[[-34  -7 109 -20]
 [  6   4  29 -11]] ==> -20

[-86  93 -21  78  34 -95] ==> 93

[[-59  37  42 -75   7 -29]
 [-40 -35 -31 -10 -78  38]] ==> -35

[  4  34  90 -23  45  21  37] ==> 90

[[ 31 -93  75  88]
 [ 31  -1  40  38]
 [-50 -32  -4 -61]] ==> 38

[[ 78  18  27  -5]
 [ 42 -18   1  14]] ==> -5

[[ -3 -14  -7  -5 -82 -10]
 [ 25 -14  26 -43  66 -30]
 [-17 -41  -1  -2 -32  28]] ==> -41
---
Input: array([8116, 7609, 6214, 4549, 3214, 2874])
Output: 7609

Input:
array([[241, 450, 338, 794],
       [206, 105, 664, 230],
       [478, 476, 171, 269]])
Output: 476

Input: array([ 534, -640, -292,   51])
Output: -640

Input: array([ 34, 217,  80, 210, 135,  28, 132])
Output: 217

Input:
array([[146, 204, 216, 144, 148],
       [124, 132,  94, 222, 125],
       [  2, 215, 167,  67, 164]])
Output: 215

Input: array([6, 6, 8, 3, 7, 2])
Output: 6

Input: array([ 50,  21, -47,  10,  27,  -2])
Output: 21
---
[43, 19, 28, -40, 83, -60] result: 43
[108, -55, 81, 72, 50, -36, 47] result: 108
[50, -49, 52, -28, 85] result: 50
[-73, 7, 41, -53, 21, -26, 108] result: -73
[-19, 83, -91, 4, 64, -55, -38] result: -19
[-102, -23, 92, 63, 78, -43] result: -102
[-56, 80, -37, -42, -29] result: -56
---
[0, 8, 3, 6, 3] → 0

[[5, 5, 2, 4, 6, 5],
 [7, 5, 4, 2, 4, 5],
 [3, 6, 5, 4, 6, 6]] → 5

[[172, 182, 153, 164, 51, 102],
 [156, 191, 54, 131, 92, 127],
 [196, 196, 3, 153, 94, 173]] → 172

[28, 15, 36, 47, 78] → 28

[[38, -8, 36, -8, 35],
 [25, -25, 10, -25, 19],
 [28, 14, 35, 14, 29]] → 38

[72, 223, 34, 98, 190, 39] → 72

[[169, 99, 145, 144],
 [39, 250, 121, 254]] → 169
---
17	79	38	21	78	28 -> 79, 17

128	866	617	300	278 -> 866, 128

63	81	56	10	58 -> 81, 10

8	0	1	3 -> 8, 0

72	24	53	86
79	51	63	94
15	64	64	19
-> 94, 15

-526	956	42	-650	125	484 -> 956, -650

6	8	6	6	6
6	5	4	6	6
6	3	2	5	6
-> 8, 2

101	528	-548	-685	-869	-246 -> 528, -869

3135	6185	6428	7786	7678 -> 7786, 3135
---
[[108 106 104 101  96  93  85]
 [105 108 109 107 106 104 100]
 [ 78  85  91  96 101 105 106]] | 106

[[  25   41  -60  -18 -106]
 [  84   53  -35   57  -30]
 [  57   74  -72   45  -48]] | -48

[[  13  -55  -40    5  -64]
 [  -4   41   38    0  -36]
 [  17 -101   -4    3  -23]] | -23

[[-47 -65  61 -96]
 [ -1   8 -38 -44]
 [-51 -70   4 -80]] | -80

[[ -4  62 -43  49 -51 -15]
 [-55  49  25 -35  52  46]
 [ -7 -39 -37  74 -82 -15]] | -15

[[ 74  94 -54  -9   0  10   0]
 [ 81 -99  -4 -36  81 -13 -34]
 [ 73   9   0  30  21   0   0]] | 0

[[-89  35 -27 -35]
 [ 17 -44  67  28]
 [-45 -69  52  61]] | 61
---
Input: 694,8,-943,422,434,179,-483
Output: 694, -483

Input: 872,592,843,947,89,685
Output: 872, 685

Input:
99,91,116,71,86,46
166,208,104,78,38,158
75,61,156,116,118,101
Output: 99, 101

Input:
-25,773,663,-134,-30
-814,-692,229,837,121
Output: -25, 121

Input:
4912,8476,2954,3288,5384,4185,1289
4292,2513,1816,1686,5546,3187,3038
Output: 4912, 3038

Input: -14,-35,29,-3,12,49
Output: -14, 49

Input: 112,51,211,99,152
Output: 112, 152

Input:
58,1,20,65,52,80
21,94,30,79,86,23
Output: 58, 23

Input:
981,970,805,718,601,797
300,485,674,45,999,345
Output: 981, 345
---
array([[  0,  35, -23, -49],
       [ 21,  48,   5,  24]]) Answer: -23

array([[-18, -30,  24, -28,  14],
       [ 31,  25,   3,  17,   5]]) Answer: 24

array([[7076, 6742, 3154, 5318, 3366, 4402],
       [7882, 7041, 3919, 5144, 6509, 7670]]) Answer: 3154

array([[2396, 8130, 4005, 2602, 3099, 3218, 6998],
       [2285, 7796, 5143, 2892, 2826, 3804, 6144]]) Answer: 4005

array([[85, 79, 48, 18],
       [88, 88, 45, 15]]) Answer: 48

array([[ 279, -885,  434,  -88],
       [-439, -597,  605, -678]]) Answer: 434
